In the data rows, 50 means zero.
Two rows play each game, the first against the second. How much does the first row win by? 10 is about a draw, 20 a big win and 0 a big loss. Wins can go round in a circle: one row can beat a second, the second a third and the third the first. Each row has two weighted sums of its numbers, A and B, taken from their middle values. A row wins by its A times the other's B, less its B times the other's A.
{62, 34, 58, 56, 57, 37, 57, 46, 60, 36, 61, 36}
{63, 40, 48, 51, 54, 42, 48, 45, 56, 41, 61, 34} -> 10
{67, 27, 54, 54, 57, 35, 51, 44, 56, 31, 57, 29}
{52, 33, 71, 65, 66, 31, 53, 46, 51, 40, 49, 43} -> 12
{53, 51, 53, 56, 55, 49, 58, 42, 47, 43, 46, 47}
{60, 40, 51, 47, 49, 52, 55, 44, 52, 33, 69, 38} -> 10
{43, 44, 67, 55, 59, 40, 51, 55, 56, 57, 44, 60}
{72, 46, 19, 18, 20, 77, 59, 51, 36, 44, 59, 40} -> 7
{35, 68, 56, 49, 51, 51, 35, 49, 47, 73, 33, 65}
{51, 29, 88, 79, 84, 09, 48, 26, 74, 40, 46, 41} -> 4
{50, 37, 56, 55, 64, 34, 54, 42, 56, 39, 39, 40}
{67, 45, 47, 40, 48, 53, 50, 48, 50, 39, 60, 35} -> 11
{49, 55, 46, 52, 50, 45, 46, 42, 57, 51, 49, 51}
{53, 48, 49, 50, 56, 39, 43, 36, 59, 45, 58, 48} -> 6
{63, 66, 31, 24, 27, 72, 54, 47, 38, 54, 56, 48}
{46, 54, 55, 52, 54, 45, 46, 48, 55, 58, 43, 54} -> 15
{46, 57, 48, 51, 48, 58, 43, 54, 58, 60, 45, 65}
{75, 49, 15, 22, 17, 79, 55, 53, 35, 38, 66, 34} -> 10
{40, 67, 48, 51, 50, 58, 48, 56, 41, 61, 34, 59}
{49, 45, 64, 60, 60, 36, 52, 50, 49, 43, 46, 47} -> 11
{36, 58, 58, 60, 56, 46, 47, 51, 60, 69, 37, 61}
{66, 43, 27, 37, 20, 72, 65, 53, 32, 34, 68, 41} -> 16
{72, 53, 12, 29, 10, 84, 56, 59, 20, 35, 73, 33}
{53, 55, 43, 41, 45, 55, 47, 42, 44, 52, 47, 46} -> 14
{35, 51, 62, 61, 63, 43, 54, 55, 53, 66, 32, 70}
{47, 69, 41, 38, 40, 64, 47, 48, 46, 55, 51, 56} -> 10
{37, 55, 50, 55, 51, 53, 62, 59, 46, 51, 40, 63}
{47, 57, 39, 37, 40, 59, 50, 64, 46, 55, 48, 51} -> 8
{33, 59, 52, 53, 56, 53, 43, 56, 44, 64, 38, 66}
{65, 53, 25, 25, 20, 76, 56, 58, 42, 36, 59, 46} -> 9
{49, 38, 66, 71, 70, 30, 46, 46, 63, 45, 52, 41}
{47, 57, 50, 52, 49, 55, 46, 60, 42, 58, 44, 59} -> 10
{42, 68, 45, 53, 44, 66, 49, 58, 58, 62, 50, 65}
{62, 43, 28, 25, 28, 71, 61, 57, 40, 38, 61, 44} -> 11
{36, 73, 41, 45, 47, 61, 38, 62, 49, 72, 35, 64}
{48, 56, 40, 39, 46, 57, 46, 57, 50, 54, 46, 61} -> 9
{39, 58, 45, 46, 44, 61, 43, 62, 46, 63, 43, 63}
{54, 47, 59, 58, 61, 44, 41, 51, 51, 44, 58, 47} -> 16
{75, 48, 39, 27, 29, 58, 55, 34, 35, 24, 66, 23}
{40, 66, 48, 52, 48, 59, 45, 63, 52, 67, 44, 69} -> 12
{26, 63, 55, 54, 59, 48, 51, 58, 56, 67, 29, 68}
{40, 59, 55, 63, 68, 42, 39, 45, 50, 59, 43, 58} -> 8
{68, 38, 57, 60, 57, 36, 57, 40, 63, 41, 52, 40}
{44, 62, 45, 48, 46, 61, 43, 52, 49, 57, 49, 52} -> 11
{37, 67, 51, 52, 49, 57, 53, 51, 40, 59, 40, 63}
{72, 46, 19, 21, 19, 78, 67, 63, 24, 37, 64, 43} -> 9
{33, 68, 50, 58, 56, 45, 47, 46, 61, 68, 34, 65}
{55, 50, 48, 50, 56, 43, 50, 43, 57, 42, 59, 41} -> 3
{34, 63, 35, 46, 47, 58, 46, 64, 59, 68, 42, 73}
{40, 56, 48, 50, 47, 52, 52, 53, 49, 62, 45, 60} -> 10
{32, 54, 46, 49, 48, 58, 44, 66, 44, 60, 49, 67}
{40, 58, 43, 53, 46, 55, 40, 55, 49, 68, 46, 61} -> 5
{79, 38, 23, 17, 23, 73, 63, 47, 30, 36, 72, 28}
{54, 48, 53, 48, 52, 50, 50, 42, 46, 39, 56, 41} -> 8
{32, 69, 63, 57, 62, 51, 44, 62, 60, 65, 35, 77}
{48, 41, 62, 56, 62, 35, 48, 42, 61, 53, 41, 50} -> 7
{59, 47, 58, 56, 54, 41, 58, 37, 54, 40, 57, 42}
{43, 68, 48, 48, 53, 56, 51, 49, 59, 55, 54, 56} -> 9
{57, 37, 63, 56, 61, 41, 42, 44, 54, 48, 50, 45}
{28, 69, 69, 72, 71, 38, 49, 59, 56, 74, 31, 77} -> 12
{70, 40, 44, 47, 44, 46, 53, 32, 54, 31, 64, 32}
{63, 46, 55, 45, 47, 41, 48, 32, 57, 40, 62, 32} -> 18
{42, 55, 60, 62, 61, 40, 40, 47, 64, 53, 52, 54}
{22, 64, 59, 62, 63, 39, 46, 57, 61, 78, 30, 71} -> 11
{59, 46, 40, 44, 41, 58, 54, 49, 46, 43, 63, 45}
{51, 40, 58, 58, 53, 42, 53, 37, 54, 40, 56, 43} -> 12
{66, 57, 20, 23, 22, 78, 67, 58, 37, 41, 67, 48}
{71, 06, 85, 77, 77, 07, 58, 16, 69, 21, 57, 28} -> 15
{40, 61, 46, 48, 49, 52, 56, 53, 53, 56, 39, 58}
{34, 67, 43, 47, 52, 57, 50, 56, 52, 70, 33, 70} -> 9
{57, 42, 52, 51, 50, 41, 56, 43, 54, 46, 49, 46}
{68, 33, 53, 46, 43, 43, 55, 34, 43, 27, 63, 28} -> 8
{39, 50, 55, 62, 64, 40, 48, 49, 53, 53, 44, 54}
{44, 60, 50, 50, 60, 47, 40, 50, 53, 67, 44, 58} -> 13
{52, 57, 46, 45, 49, 53, 50, 55, 50, 60, 43, 52}
{57, 35, 55, 62, 58, 40, 48, 42, 58, 41, 69, 37} -> 9
{35, 61, 40, 49, 48, 59, 50, 63, 47, 63, 41, 64}
{36, 55, 65, 61, 67, 37, 47, 41, 57, 59, 34, 62} -> 12
{53, 44, 63, 66, 63, 37, 45, 44, 54, 46, 47, 47}
{61, 38, 60, 59, 55, 41, 47, 45, 51, 42, 60, 39} -> 10
{54, 45, 57, 53, 59, 43, 43, 50, 53, 47, 50, 42}
{22, 67, 63, 56, 60, 48, 48, 57, 59, 72, 24, 76} -> 8
{42, 46, 55, 61, 60, 45, 51, 56, 61, 56, 42, 62}
{38, 36, 73, 64, 67, 27, 46, 44, 59, 58, 30, 54} -> 5
{71, 45, 28, 31, 27, 72, 58, 47, 29, 38, 64, 39}
{45, 50, 65, 61, 60, 39, 47, 55, 58, 52, 54, 52} -> 8
{41, 54, 61, 59, 61, 46, 36, 55, 47, 58, 44, 60}
{64, 63, 07, 17, 15, 89, 60, 69, 31, 50, 65, 50} -> 17
{37, 56, 56, 51, 57, 51, 56, 57, 62, 57, 29, 78}
{41, 58, 53, 59, 53, 50, 47, 62, 50, 61, 55, 53} -> 11
{55, 21, 87, 83, 80, 13, 45, 29, 64, 25, 51, 28}
{33, 63, 46, 44, 51, 54, 41, 54, 55, 67, 36, 63} -> 7
{59, 37, 49, 48, 52, 44, 52, 45, 58, 41, 54, 39}
{68, 26, 50, 55, 50, 37, 57, 41, 53, 29, 64, 25} -> 10
{24, 73, 51, 47, 49, 55, 46, 56, 47, 69, 36, 69}
{44, 48, 70, 65, 66, 36, 51, 53, 60, 48, 44, 58} -> 10
{71, 34, 54, 54, 52, 47, 60, 48, 44, 26, 67, 35}
{55, 40, 60, 62, 53, 39, 50, 46, 63, 37, 62, 37} -> 7
{47, 55, 49, 44, 51, 53, 52, 51, 47, 53, 40, 60}
{59, 35, 55, 49, 48, 48, 54, 48, 43, 37, 54, 41} -> 10
{74, 32, 48, 47, 47, 52, 56, 50, 50, 33, 65, 35}
{28, 55, 70, 72, 70, 34, 44, 51, 61, 73, 29, 68} -> 8
{70, 38, 41, 37, 33, 64, 62, 48, 36, 31, 62, 38}
{49, 39, 62, 54, 61, 34, 41, 36, 59, 49, 53, 43} -> 12
{49, 45, 65, 66, 57, 38, 46, 56, 57, 50, 53, 54}
{47, 51, 34, 43, 36, 65, 49, 59, 35, 61, 52, 51} -> 15
{44, 55, 40, 51, 45, 54, 48, 68, 47, 61, 42, 64}
{65, 22, 64, 57, 60, 38, 51, 36, 50, 18, 63, 24} -> 15
{32, 70, 46, 45, 42, 68, 47, 65, 43, 76, 37, 72}
{70, 30, 57, 50, 49, 36, 50, 31, 41, 26, 71, 18} -> 12
{65, 46, 24, 29, 22, 70, 61, 61, 34, 47, 49, 47}
{47, 49, 61, 65, 64, 34, 57, 50, 62, 47, 31, 56} -> 6
{33, 62, 46, 47, 53, 60, 45, 68, 37, 65, 46, 68}
{51, 53, 53, 55, 52, 50, 53, 54, 55, 46, 49, 53} -> 7
{25, 84, 43, 45, 46, 68, 45, 61, 39, 62, 41, 68}
{48, 39, 72, 62, 69, 29, 43, 45, 56, 46, 44, 46} -> 8
{56, 51, 47, 56, 50, 51, 52, 57, 51, 51, 51, 47}
{33, 65, 42, 46, 48, 57, 51, 57, 49, 71, 37, 66} -> 9
{31, 53, 63, 72, 66, 41, 46, 48, 60, 57, 39, 63}
{35, 63, 42, 48, 46, 60, 44, 52, 51, 70, 38, 64} -> 9
{58, 39, 47, 44, 48, 49, 54, 40, 44, 39, 48, 41}
{32, 80, 41, 49, 47, 63, 42, 57, 48, 72, 30, 72} -> 11
{36, 60, 48, 53, 53, 53, 46, 59, 53, 65, 42, 63}
{48, 47, 47, 50, 52, 49, 54, 45, 46, 49, 48, 50} -> 12
{46, 63, 55, 49, 46, 55, 49, 61, 45, 55, 47, 58}
{43, 57, 49, 44, 49, 59, 44, 58, 47, 60, 48, 67} -> 13
{46, 52, 46, 43, 51, 52, 51, 54, 47, 53, 46, 52}
{35, 47, 69, 68, 69, 31, 36, 48, 60, 58, 43, 58} -> 9
{73, 20, 59, 55, 51, 32, 59, 25, 64, 25, 68, 25}
{59, 59, 22, 26, 21, 77, 52, 62, 41, 51, 61, 44} -> 14
{36, 65, 56, 62, 58, 47, 31, 43, 49, 62, 49, 56}
{64, 51, 18, 20, 18, 78, 56, 53, 33, 48, 64, 40} -> 13
{55, 36, 53, 55, 58, 45, 50, 54, 53, 41, 51, 46}
{38, 61, 54, 66, 65, 42, 45, 53, 61, 63, 47, 63} -> 14
{59, 41, 56, 56, 53, 38, 49, 40, 55, 34, 49, 38}
{35, 69, 46, 43, 50, 57, 39, 62, 44, 68, 38, 59} -> 11
{45, 56, 54, 55, 46, 50, 49, 49, 49, 54, 41, 56}
{74, 31, 34, 40, 30, 51, 59, 39, 36, 30, 62, 27} -> 10
{66, 36, 57, 55, 52, 42, 49, 39, 50, 31, 55, 33}
{38, 35, 72, 64, 70, 33, 48, 41, 55, 55, 37, 51} -> 10
{57, 44, 60, 54, 58, 41, 45, 46, 53, 39, 58, 42}
{27, 64, 61, 58, 59, 49, 39, 53, 50, 66, 26, 67} -> 9
{49, 47, 57, 45, 57, 43, 52, 45, 53, 47, 44, 46}
{36, 59, 55, 52, 56, 52, 50, 58, 51, 67, 34, 68} -> 13
{50, 48, 41, 48, 47, 55, 52, 52, 42, 42, 57, 50}
{74, 56, 18, 34, 27, 72, 51, 51, 39, 48, 69, 34} -> 12
{29, 85, 44, 46, 43, 62, 49, 64, 57, 68, 40, 73}
{48, 38, 68, 77, 70, 27, 50, 39, 66, 45, 44, 39} -> 13
{53, 47, 59, 54, 55, 43, 50, 38, 45, 44, 58, 44}
{63, 29, 61, 70, 61, 34, 59, 31, 57, 31, 62, 29} -> 8
{43, 49, 57, 60, 57, 41, 44, 46, 57, 54, 45, 54}
{52, 25, 66, 67, 66, 26, 53, 48, 59, 37, 55, 42} -> 11
{54, 57, 49, 44, 43, 56, 49, 50, 43, 49, 57, 45}
{44, 54, 39, 41, 37, 68, 49, 64, 28, 54, 53, 51} -> 10
{63, 09, 89, 85, 84, 09, 57, 31, 63, 23, 54, 26}
{66, 33, 54, 56, 54, 43, 45, 44, 53, 41, 60, 33} -> 8
{66, 55, 15, 14, 09, 88, 63, 57, 25, 39, 67, 43}
{78, 10, 70, 61, 65, 22, 56, 28, 59, 25, 65, 16} -> 13
{46, 66, 41, 50, 49, 55, 48, 56, 55, 62, 38, 59}
{31, 72, 51, 39, 47, 64, 43, 49, 42, 65, 34, 67} -> 7
{73, 48, 09, 27, 17, 80, 54, 55, 34, 43, 65, 43}
{55, 40, 63, 60, 58, 39, 43, 43, 51, 43, 50, 37} -> 4
{49, 45, 52, 45, 48, 53, 49, 55, 46, 48, 50, 51}
{53, 52, 48, 46, 44, 56, 55, 49, 44, 45, 58, 48} -> 12
{40, 65, 42, 46, 48, 60, 44, 58, 57, 70, 46, 64}
{66, 49, 14, 23, 15, 78, 59, 57, 39, 38, 62, 39} -> 10
{35, 69, 54, 51, 53, 58, 41, 59, 45, 58, 39, 63}
{33, 63, 45, 49, 54, 53, 50, 50, 56, 69, 33, 65} -> 9
{75, 48, 18, 24, 11, 84, 65, 54, 35, 27, 68, 34}
{48, 48, 43, 37, 46, 60, 56, 63, 48, 47, 55, 53} -> 11
{51, 58, 53, 51, 51, 47, 45, 45, 45, 48, 58, 46}
{36, 57, 50, 52, 49, 53, 50, 58, 49, 60, 45, 67} -> 7
{47, 43, 69, 57, 65, 32, 48, 42, 63, 57, 41, 54}
{31, 65, 45, 55, 51, 56, 49, 59, 43, 64, 39, 67} -> 10
{63, 37, 45, 39, 45, 54, 53, 53, 48, 41, 57, 40}
{75, 40, 39, 40, 33, 55, 49, 44, 41, 28, 69, 27} -> 10
{57, 52, 40, 46, 43, 59, 52, 51, 43, 37, 56, 48}
{59, 61, 21, 26, 10, 86, 51, 59, 19, 45, 66, 41} -> 3
